In the rows, 128 means zero.
A single turn carries every row of the set below to another of its rows. Some are shown first; where does it send the rows asked next?
gufo: [156 120  98 141 124 155 162 158 112 121 104 109 116 158 104 111 141 115
 142 126 127 126 120 111 132 119 126]
mes: [148 114 142  76 120 109 111 121 128 139 148 118 140 148  85 126 108 116
  97 120 135 161 151 118 145  76 134]
Foson: [202 117 115 125 112 136 125 122 125 150  84 112 146 148 116 105 123 134
 108 100  88 137 142 150 101  99 130]
ves: [163 145 150 121 108 116 133  87 114 159 111 105 135 127 100  95  92 117
 128 135 138 165 137 108 136 127 142]
Pebu: [155 120 151  84 131 100 129 109  95 113 133 132 153 169 118 104 124 114
 153 117 121  93 134 138  93 130  94]
bepul: [193 118 128  63 130 138 138 128 121 138 105 165 150 161 130  78 124 131
 103 127 102 128 141 136 149 101 157]
runos: [167 159 142 127 114  97 133 150 118 150 149 135 105 110 101 115 140 144
 133 121 141 117 145 134 147 120 155]
Kuv: [154  63 119  99 120 138 109 121 118 112 132 137 166 154 108 116 129 145
 118 121 138 147 124 146 150  93 101]
fal: [166 110 125 111 140 134 102 141 106  98 138 162 142 135 153  78 133 142
 130 125 125 115 106 127 142  85 158]
peki: [166 103 127 134 121 107 147 117 104 132 131 135 165 102 129 114 148 143
 164  95 149 147 107 125 105 109 121]
dife: [159 166 116 119 149 147 141 155 126 144 106 117 170 155 111 105 120 134
 110 127 125 122 114 150 119  84 159]
Las: [147  95 140 144 126 116 150 121 109 162 107 144 130 176 125 116 147 119
 124 137 129 107 161  95 160 117 144]
Luvo: [159 117 143 148 115 157 120 136  96 145 109 124 171 167 110  87 136  98
 109 116 117  98 139 141 136  86 119]
litas: [184 126 167  89 110 102 115 142 105 118 134 126 142 187 112 123 135  96
 134 121 135 118 141 158 145 108 148]
rizav: [176  87 130  98 143 128 169 125 121 121 121 116 127 167 113 115 129 116
 131 168 100 111 144 116 131 101 104]
Tor: [137 112 163 135 128  98 118 137 125 161 105 137 122 123 149 114  97 131
 118 115 126 136 119 121 172 124 137]
per: [186 128 147 104 129  98 124 108  82 115 100  99 154 105 137 129 104 147
 115 118 110 151 156 132 107 115 131]
nibop: [152 130 138 124 170 115 160 122 137 114 113 117 119 110 108 100  94 139
 133 113 129 138 154 133  99 110 108]
gebe: [168 118 119  92  92 109 157 139 114 118 113 140 155 155  99 156 139 114
 154 137 123 104 139 130 112 141 151]
Fozos: [139 130 146 142 108 113 124 124  81 116 132 182 121 115 141 119 109 123
 148 143 113 132 123 115 132  99 121]
kifus: [155 140 112 122 151 118 125 107  88 149 141 142 146 122 159 106 116 134
 144 130 111 133 137 158 110 145 114]
Tato: [130 115 121  69 164 130 116 142 115 114 107 160 147 124  99 108 130 133
  88 122 114 118 109 135 133 116 136]
bala: [163 129 150 105 124 112 159 107 132 137 121 159 131 115 110 124 129 130
 100  88  93 159 136 105 126 145 148]
vizuv: [143 153 167 143 155 136 107 114 114 138 121 160 167 116 126 135 130 131
 126 106 140  99 141 110 122 112 137]
rigin: [136 112 138  94 118  96 129 137 117 104 103 145 183 157 109 136 141 111
 102 104 163 147 131 114 129 118 117]

Tato turns into gufo
nibop turns into peki
Now find these:
fal turns into Las
Fozos turns into Tor
Luvo turns into litas

A single turn carries every row of the set below to another of its rows. Some are shown first; where does it send the rows asked next?
Kode: [ 94 116  95  85 153 141 107 167  99 112 114 119 130 132 139 152  83 128]
gikob: [115 152 143 137 145 137 166 152 147  81 110 126 132 123 128 167 125 121]
sofig: [ 90  85 131 129 161 127 145 164 109  72  96 142 133 137 107 141 128 150]
lirof: [100 107 125 100 197 139 120 147 118 109  81 164 154 136 108 118 103 110]
nagop: [100 135 140 117 134 148  92  95 156 117 121 122 129 143  90 136 124  98]
podiz: [ 94  89 139 130 161 128 143 169 124  82  99 165 143 123  97 143 121 141]
zeru: [ 82  86 132 138 152 139 133 159 113  83 107 130 129 141  90 137 128 150]
non: [ 90 122 169 122 141 129 163 130 119 114 133 142 161 122 125 108 114 121]
vozo: [ 86 124 165 113 138 123 162 126 118 119 132 141 159 133 130 107 114 126]
gurup: [110  97  97  78 136 119 107 151 126 100 117 142  92 109 112 127 114 122]
tes: [ 91  92 138 139 154 143 135 172 131  97 106 161 146 123  78 139 117 141]
Runi: [115 159 130 109 123 136 104  95 164 128 118 132 132 154 110 135 119 120]
Tuguf: [ 82  97 119 122 140 126 141 155 113 102  92 140 130 161 101 132 127 175]
ferer: [109 146 129 112 127 138 101  91 152 113 119 110 123 158 111 135 127 119]
nasaz: [109 146 143 121 118 134 117  95 152 106 123 104 125 154 120 145 122 116]
tir: [123 155 145 113 126 148 158 145 110 107 106 138 113 143  79 153 119  95]
nur: [113 160 137 126 133 128 170 147 144  89 102 130 131 138 140 163 124 137]
Bip: [122 155 149 121 120 137 119 105 169 115 121 132 141 136 107 147 115 110]
para: [111  95 103  80 140 122 108 153 130  97 115 144  93 105 106 127 114 114]
Fika: [ 99 120 100  70 150 142 116 175 126 122 114 150 142 126 137 141  80 121]
tamab: [104 144 136 112 129 141  95  97 161 130 115 140 133 147  93 134 120 104]
goru: [ 97 137 130 113 131 142  95  91 147 117 114 114 125 157 101 132 131 109]
pazi: [114 158 143 115 115 129 120  97 160 121 117 127 134 153 119 144 118 123]
sarav: [ 96 112 118  91 193 132 123 144 115 116  76 164 150 149 119 115 104 125]
vorup: [115 101  97  75 136 118 111 151 130 106 112 150  93 111 112 125 113 124]
guza: [ 96 101 130 118 150 123 150 168 122  99  91 179 146 132 104 140 117 156]
nore: [ 96  99 127 101 198 142 115 145 108  98  85 146 142 142 114 119 110 111]
Togog: [111 143 138 124 137 145  99  97 157 107 126 111 127 142 102 137 123 100]
bugiz: [ 90 103 105  80 162 147 109 169 114  96 124 112 130 124 136 143  91 105]
gul: [120 158 137 107 119 141 161 139  99 108 105 132 109 157  89 150 120 107]
zam: [119 153 136 116 131 145  98 100 170 120 124 135 137 136  95 138 117 107]
Kamet: [ 88 118 172 122 142 128 159 126 113 109 135 131 158 126 128 109 121 118]
Bomo: [101 121  96  81 149 140 110 173 109 124 109 140 140 125 135 150  79 129]
baviv: [ 98 110 105  93 159 150 105 171 105 103 120 120 133 117 129 152  83 113]
Vanup: [ 98 109 111  85 161 150 112 178 127 108 123 141 141 110 126 145  82 101]
Dasi: [123 161 140 106 120 145 163 144 109 115 105 143 112 153  84 150 117 104]
niz: [120 153 140 110 127 147 159 141 103 103 108 127 105 151  85 153 122 101]
Lile: [ 92 113  98  67 150 139 117 165 110 110 114 127 129 141 144 139  91 125]
sazi: [ 91 108 127 125 139 128 142 168 131 119  98 176 145 144  92 133 116 168]
Ruk: [111 100  97  75 136 118 107 154 131 106 113 154  96 104 106 127 113 118]
lam: [ 89  94 123 118 149 116 149 163 111  92  89 157 136 150 114 138 124 168]
Gudo: [ 90 104 118  94 193 136 119 139 104 107  79 144 140 155 123 115 110 126]
kopi: [116 164 141 130 136 135 168 151 149  88 106 138 137 131 131 162 121 128]
mer: [100 147 132 106 123 138  96  93 155 131 114 129 128 159 102 130 124 113]
sidap: [102 116 104  90 155 148 105 178 113 114 116 140 143 112 123 154  78 116]
gite: [114 146 152 132 128 142 115 101 160 100 127 110 133 136 107 148 121 100]
gorel: [ 84 121 166 117 138 124 163 124 111 114 132 131 156 136 133 108 118 127]
Dezin: [110 156 141 134 137 133 169 147 140  79 104 118 127 137 140 163 127 128]

bugiz turns into Vanup
tir turns into Dasi
Now find these:
Gudo turns into nore
zeru turns into tes
nasaz turns into gite
Runi turns into ferer
Kode turns into baviv
nagop turns into tamab
Kamet turns into non
sofig turns into podiz
nur turns into Dezin

